[ 63.1  23.1  10.8 -35.2 -46.0 -62.2 -26.5 -53.9  65.1 -53.2 -59.6]
The 2nd entry from the left?
Answer: 23.1
The second entry from the right -> -53.2
The entry just left of -26.5 -> -62.2
The 4th entry?
Answer: -35.2
The entry just left of the centre entry?
Answer: -46.0
The entry just left of 65.1?
Answer: -53.9
The 1st entry?
Answer: 63.1

X =
[[-26.4  -3.8  -3.7   0.4   4.1 -32.6   5.4 -12.1  -9.3  -2.5   0.9]
 [-16.8 -14.5   7.3   6.4  61.0  -3.4  41.3 -28.6 -29.6 -21.4  15.3]
 [ -9.4 -10.7  31.4  25.7  38.7  17.5  31.2 -27.7 -29.0 -21.7  45.1]
 [-33.1 -22.0  31.5  23.8  -7.6   0.2  -1.0 -47.4 -48.1 -33.1  42.0]]
Indices start at 1.
What is the entry just left of -7.6?
Answer: 23.8
The entry just right of 17.5 is 31.2
What is the entry directly above the smallest entry?
Answer: -29.0
The entry directly below 5.4 -> 41.3
What is the top-left entry?
Answer: -26.4
What is the entry directly above -29.6?
Answer: -9.3
What is the bottom-right entry?
Answer: 42.0
What is the entry in the bottom-left corner?
Answer: -33.1
What is the entry in the top-right corner?
Answer: 0.9
What is the entry just left of 17.5?
Answer: 38.7
What is the entry directly above 17.5?
Answer: -3.4
The entry in row 1 and column 3 is -3.7
What is the entry just right of the smallest entry?
Answer: -33.1
The bottom entry of the column that holds the smallest entry is -48.1
The entry in row 3 and column 1 is -9.4
What is the entry directly above -47.4?
Answer: -27.7
What is the entry in row 2 and column 1?
Answer: -16.8
What is the entry at row 3, column 3?
Answer: 31.4
The entry just left of -32.6 is 4.1
What is the entry just right of -26.4?
Answer: -3.8
The entry just right of -28.6 -> -29.6
The entry directly below -21.4 is -21.7
The entry directly below -10.7 -> -22.0
The entry directly above -10.7: -14.5
What is the entry just right of -32.6?
Answer: 5.4
What is the bottom entry of the column that holds the largest entry?
Answer: -7.6
The entry just right of 38.7 is 17.5
The entry just left of the smallest entry is -47.4
The entry directly below 0.9: 15.3
The maximum: 61.0

Questions about the grid below.
1) Read off the entry directly above -4.
2) Read off the 1st entry, reading row by row.
3) Read off the 3rd entry on the main diagonal.
4) Read off the 5th entry, reading row by row.
5) Read off the smallest entry in the first column.
6) Read off the fourth entry in reading order.
7) Read off the entry in the bottom-right corner.
8) Read off the entry directly above -10.
array([[ -5,  16,  17,  12, -17,   2,   0,   4,   7,  16,  15],
       [ -7,  11,  12,   8, -26,  -8,  -4,  -8,   7,  19,   8],
       [  9, -15, -15, -10,  24,   1,   3,   0,  -6, -16, -13],
       [-15,  19,  18,  10,  -6,  21,   0,  24,  -2,  -6,  21],
       [ -6,  13,  14,  10, -27,  -8,  -3,  -7,   8,  21,  10],
       [-16,  24,  23,  15, -14,  19,  -1,  22,   1,   2,  25]])
1) 0
2) -5
3) -15
4) -17
5) -16
6) 12
7) 25
8) 8

array([-41,  35, -11, -16, -24,  13,  -5,  15, -40, -19,  34, -16, -37,
       -35])
The entry just right of 13: -5
Give the entry just right of -5.
Answer: 15
The entry just left of -24 -> -16
The entry just left of the largest entry: -41
